x =
[[128 128 127 130 149 142]
 [128 128 128 131 150 141]]
x[0, 0] = 128
x[0, 4] = 149
x[1, 1] = 128
x[1] = [128, 128, 128, 131, 150, 141]

A =
[[131 126 128 126 122 140 141 129 131 112 139 121 110 133 136]
 [127 107 115 131 131 128 114 130 127 133 115 126 133 116 138]
 [130 142 132 126 122 123 142 129 130 133 143 145 112 139 133]
 [131 121 134 128 130 145 124 126 125 115 117 113 145 121 115]
 [132 114 144 130 131 126 142 130 134 124 128 138 139 125 126]
 [124 126 112 134 138 125 119 129 135 127 120 131 122 124 158]
 [130 133 124 125 122 139 130 129 126 120 135 121 112 133 133]
 [130 122 127 131 133 141 126 128 129 108 121 120 129 122 136]
 [135 124 149 124 119 131 144 130 123 139 130 136 139 128  99]]
Indices start at 0.
row 0 col 0: 131
row 4 col 4: 131
row 6 col 10: 135
row 4 col 8: 134
row 3 col 4: 130
row 6 col 3: 125
row 7 col 9: 108
row 2 col 8: 130
row 2 col 9: 133
row 4 col 11: 138
row 4 col 14: 126
row 8 col 0: 135
row 6 col 5: 139
row 7 col 3: 131
row 6 col 0: 130
row 2 col 7: 129
row 7 col 2: 127
row 0 col 11: 121
row 4 col 2: 144
row 8 col 2: 149
row 5 col 7: 129
row 6 col 6: 130
row 5 col 6: 119
row 0 col 14: 136
row 6 col 12: 112
row 1 col 10: 115
row 3 col 1: 121
row 2 col 14: 133
row 6 col 7: 129
row 4 col 1: 114
row 6 col 9: 120
row 7 col 1: 122
row 3 col 13: 121
row 0 col 1: 126
row 4 col 9: 124
row 8 col 3: 124
row 7 col 0: 130
row 5 col 0: 124

data =
[[142 126 149 113 133 129 132 118 144 123]
 [136 118 132 132 132 136 128 132 112 125]
 [138 123 128 137 127 118 137 130 133 115]
 [113 109 138 113 116 125 129 113 130 123]]
data[0][0] = 142
data[3] = [113, 109, 138, 113, 116, 125, 129, 113, 130, 123]
data[0] = [142, 126, 149, 113, 133, 129, 132, 118, 144, 123]
data[2][0] = 138
data[2][6] = 137
data[:, 7] = [118, 132, 130, 113]
data[2][9] = 115
data[:, 4] = [133, 132, 127, 116]
data[1][6] = 128
data[0][1] = 126
data[0][7] = 118
data[1][7] = 132
data[2] = [138, 123, 128, 137, 127, 118, 137, 130, 133, 115]

X = [145 124 112 131 124 121 132 127 121 112 124 103]
X[-12]: 145
X[2]: 112
X[4]: 124
X[-2]: 124

a =
array([[120, 117, 130, 124, 141, 121, 127, 122, 152, 110, 137, 105, 119],
       [143, 128, 123, 124, 120, 129, 127, 127, 143, 137, 125, 124, 138],
       [132, 147, 123, 127, 115, 140, 125, 126, 123, 134, 124, 141, 131],
       [134, 119, 128, 129, 133, 116, 124, 117, 125, 118, 137, 116, 124],
       [122, 124, 131, 128, 129, 122, 128, 135, 152, 122, 131, 132, 126],
       [112, 110, 125, 114, 135, 109, 128, 123, 142, 105, 138, 101, 115],
       [129, 128, 116, 114, 145, 136, 128, 123, 135, 119, 133, 101, 127],
       [136, 133, 126, 129, 125, 134, 127, 133, 133, 129, 130, 132, 129],
       [128, 121, 121, 115, 136, 127, 128, 133, 149, 118, 142, 105, 128],
       [122, 123, 132, 137, 119, 102, 125, 128, 127, 108, 124, 154, 117],
       [114, 130, 123, 123, 131, 123, 127, 123, 126, 118, 124, 133, 122],
       [143, 131, 128, 127, 123, 140, 126, 123, 114, 140, 136, 109, 137]])
a[-12, 0] = 120
a[9, -6] = 128
a[11, -7] = 126
a[:, -5] = [152, 143, 123, 125, 152, 142, 135, 133, 149, 127, 126, 114]
a[-4, -1] = 128
a[11] = [143, 131, 128, 127, 123, 140, 126, 123, 114, 140, 136, 109, 137]
a[5, -6] = 123
a[7, 7] = 133
a[-12, -2] = 105
a[:, -7] = [127, 127, 125, 124, 128, 128, 128, 127, 128, 125, 127, 126]
a[1] = [143, 128, 123, 124, 120, 129, 127, 127, 143, 137, 125, 124, 138]
a[0, -8] = 121
a[-1, -1] = 137
a[-12] = [120, 117, 130, 124, 141, 121, 127, 122, 152, 110, 137, 105, 119]
a[8, 7] = 133
a[11, -8] = 140
a[7, 12] = 129
a[-1, -10] = 127
a[-12, 2] = 130
a[5, -11] = 125
a[7] = [136, 133, 126, 129, 125, 134, 127, 133, 133, 129, 130, 132, 129]
a[6, -7] = 128
a[7, 6] = 127
a[2, -13] = 132
a[5, -7] = 128
a[10, -3] = 124
a[3, -6] = 117
a[:, -10] = [124, 124, 127, 129, 128, 114, 114, 129, 115, 137, 123, 127]
a[1, -6] = 127
a[:, -13] = [120, 143, 132, 134, 122, 112, 129, 136, 128, 122, 114, 143]
a[10, 5] = 123
a[3, 4] = 133
a[:, -12] = [117, 128, 147, 119, 124, 110, 128, 133, 121, 123, 130, 131]
a[-5, -3] = 130
a[-7, 4] = 135
a[0, -6] = 122
a[-4] = [128, 121, 121, 115, 136, 127, 128, 133, 149, 118, 142, 105, 128]

m =
[[124 125 143 126 114 139]
 [128 136 138 135 113 134]
 [122 132 141 126 119 136]
 [126 129 144 126 106 136]
 [128 141 136 138 120 133]
 [123 121 123 115 136 125]
 [125 134 119 129 149 123]
 [126 110 125 115 128 127]]
Indices start at 0.
(0, 0): 124
(0, 1): 125
(1, 1): 136
(2, 1): 132
(2, 3): 126
(0, 3): 126
(2, 0): 122
(3, 3): 126
(3, 1): 129
(5, 2): 123
(4, 5): 133
(5, 1): 121
(3, 5): 136
(4, 0): 128
(4, 3): 138
(1, 4): 113
(0, 2): 143
(7, 5): 127

W = array([146, 154, 147, 114, 125, 114, 132, 131, 123, 134])
W[-10] -> 146
W[-9] -> 154
W[8] -> 123
W[-6] -> 125
W[-1] -> 134
W[3] -> 114

arr =
[[132 133 138 144 124 126 119 148 138 119 125 124 134 138 150 128]
 [123 117 113 126 119 122 113 126 142 124 145 140 121 122 112 126]
 [134 131 134 117 136 141 140 114 106 136 111 121 121 124 124 131]
 [119 138 131 128 137 112 153 125 127 137 133 124 147 134 133 126]
 [128 123 124 141 118 122 108 144 148 117 139 134 128 131 135 126]
 [135 132 136 119 136 142 139 117 106 134 109 120 122 125 128 131]
 [130 140 141 127 139 129 150 125 114 135 114 117 138 134 140 130]
 [135 130 134 117 135 144 136 115 106 134 110 122 119 123 124 131]
 [139 122 131 136 119 142 103 140 131 116 120 129 114 128 136 130]
 [119 124 116 114 131 121 139 110 125 138 139 134 128 120 106 126]
 [134 122 128 140 117 133 103 144 141 115 130 132 121 130 136 128]]
arr[0, 0] = 132
arr[1, 3] = 126
arr[7] = [135, 130, 134, 117, 135, 144, 136, 115, 106, 134, 110, 122, 119, 123, 124, 131]
arr[2, 12] = 121
arr[1, 6] = 113
arr[9, 2] = 116
arr[3, 14] = 133
arr[4, 9] = 117
arr[:, 3] = [144, 126, 117, 128, 141, 119, 127, 117, 136, 114, 140]
arr[6] = [130, 140, 141, 127, 139, 129, 150, 125, 114, 135, 114, 117, 138, 134, 140, 130]
arr[7, 6] = 136
arr[2] = [134, 131, 134, 117, 136, 141, 140, 114, 106, 136, 111, 121, 121, 124, 124, 131]
arr[7, 15] = 131
arr[0, 14] = 150
arr[3] = [119, 138, 131, 128, 137, 112, 153, 125, 127, 137, 133, 124, 147, 134, 133, 126]
arr[3, 4] = 137
arr[4, 2] = 124
arr[10, 0] = 134
arr[:, 0] = [132, 123, 134, 119, 128, 135, 130, 135, 139, 119, 134]
arr[6, 3] = 127
arr[7, 2] = 134
arr[1] = [123, 117, 113, 126, 119, 122, 113, 126, 142, 124, 145, 140, 121, 122, 112, 126]
arr[:, 15] = [128, 126, 131, 126, 126, 131, 130, 131, 130, 126, 128]
arr[:, 8] = [138, 142, 106, 127, 148, 106, 114, 106, 131, 125, 141]
arr[:, 7] = [148, 126, 114, 125, 144, 117, 125, 115, 140, 110, 144]
arr[4, 4] = 118
arr[3, 11] = 124
arr[9, 11] = 134
arr[0, 6] = 119
arr[10, 11] = 132
arr[:, 2] = [138, 113, 134, 131, 124, 136, 141, 134, 131, 116, 128]
arr[10, 10] = 130
arr[2, 0] = 134
arr[0, 10] = 125
